In the data rows, the value 128 means zero.
Here are some points:
130 111 157 149 126 132 110 117 111 119 148 147 123 124 121 142 119 140 115
129 115 161 141 128 134 112 117 111 119 156 151 117 115 126 146 114 136 113
132 121 168 131 130 141 116 117 108 117 164 158 112 102 132 149 101 133 111
113 122 129 119 133 99 136 137 106 135 141 106 110 104 143 141 144 114 108
127 110 128 109 124 129 114 134 124 146 146 106 90 95 143 144 146 130 139
125 120 131 108 128 96 114 148 83 154 142 113 102 108 147 140 148 124 108
100 101 126 116 137 118 148 143 158 123 132 69 99 99 103 150 137 112 109
117 96 139 130 138 138 120 130 139 122 133 105 109 104 101 154 109 129 115
140 112 134 135 166 124 105 103 144 134 111 83 105 108 76 145 151 133 119
145 112 156 148 163 119 113 103 135 124 105 84 120 106 71 131 151 139 117
146 116 159 142 161 131 108 95 152 118 122 94 104 110 72 137 144 136 112
146 125 173 136 179 135 121 114 153 118 111 86 107 109 61 131 126 132 109
123 90 174 133 153 161 122 157 158 115 131 127 96 125 75 148 97 139 120
114 110 203 151 137 144 107 147 91 130 157 160 107 125 116 139 111 134 112
122 130 179 139 145 138 116 115 100 132 158 151 112 115 125 138 123 127 115
123 159 155 124 133 163 153 125 127 114 158 179 138 136 152 127 83 137 126
124 161 172 125 128 164 152 121 115 113 161 180 140 133 154 123 82 133 119
114 158 152 127 133 128 158 135 125 118 143 155 138 135 144 117 114 111 118
107 115 103 125 148 134 134 118 146 141 107 85 128 129 105 136 135 122 132
103 103 42 79 183 143 124 147 127 168 54 72 139 123 87 156 80 115 122
107 107 40 68 193 141 113 149 104 186 62 88 134 114 98 163 71 115 125
103 95 49 74 167 177 118 144 127 171 64 84 131 114 100 158 53 125 145
86 94 58 131 121 142 112 116 96 163 60 68 171 140 118 133 104 124 142
88 87 61 162 95 85 111 118 118 146 85 57 156 141 119 127 177 103 140
108 94 22 140 105 68 109 125 115 162 78 73 153 157 133 133 195 115 143
133 107 71 140 106 98 113 143 135 136 76 81 151 146 116 112 160 128 142
150 126 80 120 113 136 118 142 138 138 73 89 152 144 126 104 128 152 153
143 119 77 127 107 124 114 141 123 140 73 82 155 143 130 108 135 145 147
148 124 87 136 103 125 108 136 118 138 72 82 159 143 130 101 139 147 148
147 126 93 141 97 120 107 140 109 135 70 81 164 141 131 96 137 146 148
144 118 94 143 95 116 107 140 116 134 73 78 157 136 129 98 141 138 146
143 124 98 133 98 117 110 147 113 139 72 72 158 130 129 96 136 139 143
143 130 96 114 108 127 116 156 113 145 69 64 149 124 131 99 123 138 140
136 133 101 106 107 128 119 166 112 150 72 64 144 118 132 97 119 144 136
136 122 81 101 116 121 114 149 110 153 85 69 132 110 139 119 131 131 141
132 117 81 101 114 101 110 143 98 154 96 80 128 110 144 129 145 119 130
122 116 82 118 113 89 107 140 88 157 96 73 135 115 143 124 159 117 128
96 102 117 150 112 98 130 142 133 127 86 30 139 113 99 115 154 100 119
Here are 14 more points, each followed by its number:
103 104 102 131 128 148 137 130 153 128 83 45 141 118 96 124 114 123 135 0
122 131 92 91 146 165 143 116 135 135 94 79 136 119 127 129 86 134 129 1
121 142 81 69 180 169 166 126 165 141 88 51 126 102 107 139 83 136 126 2
81 100 80 127 129 141 112 82 121 155 113 80 133 92 122 155 115 95 144 3
75 112 77 126 141 149 96 52 80 179 114 96 144 88 135 158 105 90 150 4
68 118 105 140 136 153 85 34 52 182 128 102 148 80 144 154 105 84 145 5
99 126 121 93 176 141 116 89 102 155 130 91 111 63 111 160 96 93 112 6
88 162 174 162 98 131 130 44 83 112 174 144 159 83 163 123 107 73 117 7
109 158 129 91 133 172 162 93 156 118 163 146 123 81 154 144 69 97 135 8
111 159 159 107 141 164 172 135 158 106 137 134 135 109 124 119 72 104 120 9
102 171 154 84 151 132 201 190 168 112 131 120 118 121 129 110 99 87 110 10
102 182 181 103 124 120 181 170 115 116 165 160 124 115 168 107 108 83 108 11
105 172 165 100 116 132 179 154 112 121 170 171 127 105 187 116 93 89 121 12
102 185 173 106 120 112 176 162 96 122 164 168 133 120 181 104 117 82 109 13
Which of these numbered points is nearest to each point below, looking only along the 7 directions in which the first points spread most? Its number follows each.
141 113 146 153 95 157 104 116 143 117 157 195 123 142 141 130 120 142 162 > 7
141 98 158 145 102 115 120 151 141 101 162 147 103 126 129 142 138 146 115 > 7
135 101 175 197 107 104 104 124 120 94 128 137 145 156 96 118 157 140 106 > 7
128 98 172 203 91 127 106 104 129 98 133 122 147 151 108 115 152 150 127 > 7
149 128 118 126 131 113 115 173 126 127 94 151 139 154 111 113 121 132 132 > 1
161 127 135 144 121 86 105 105 122 103 147 158 125 113 118 142 144 124 103 > 7
159 101 130 166 118 136 104 107 153 103 110 116 139 141 91 122 137 159 133 > 0
Now 14 new points, numbered from 0 again:
97 175 150 104 125 103 176 175 105 130 154 159 132 136 172 107 129 85 115 0
96 169 122 95 128 111 172 178 103 148 139 155 133 148 178 110 132 97 127 1
114 173 174 122 117 159 149 119 112 137 158 141 126 119 173 99 130 118 150 2
87 156 133 125 112 147 155 102 127 150 157 117 125 123 177 110 161 107 164 3
99 162 138 116 116 150 154 112 122 149 157 131 123 125 179 110 147 111 158 4
117 182 177 119 131 144 153 132 105 134 138 122 135 121 157 90 131 118 136 5
126 180 149 96 145 162 156 150 119 146 116 123 132 129 152 93 109 123 144 6
129 155 171 121 135 151 157 142 160 102 155 184 123 130 127 122 92 113 124 7
119 148 145 123 131 157 158 116 168 110 170 194 121 135 141 135 102 113 139 8
88 126 147 135 99 123 145 106 146 113 199 186 108 103 159 153 125 80 132 9
131 161 171 133 116 172 138 106 113 112 176 217 141 136 167 126 79 135 135 10
156 141 164 98 151 141 114 161 127 128 164 227 94 121 131 145 89 124 126 11
148 146 144 126 135 133 125 140 156 120 125 163 123 134 114 112 125 116 144 12
147 133 123 126 126 128 130 160 168 121 103 142 128 148 107 107 131 122 147 13
Which of these numbered points is nearest to each point below, looking only along the 7 directions in which the first points spread most? Its number follows each.
150 177 186 125 132 170 144 90 124 106 182 200 131 118 163 119 89 134 129 > 10
161 124 132 122 136 114 116 116 146 101 146 168 118 110 106 151 106 129 105 > 12
141 171 177 129 127 151 153 123 143 100 147 169 138 127 135 108 101 120 122 > 7
137 163 165 109 150 149 136 141 117 122 149 204 128 129 136 127 77 116 120 > 11
164 117 163 151 110 89 97 170 53 125 136 151 132 157 146 122 151 177 91 > 2
157 126 139 112 147 123 115 139 156 117 143 175 99 113 107 145 115 120 124 > 12
136 110 98 139 114 120 119 158 147 129 97 135 140 166 116 118 139 138 146 > 13
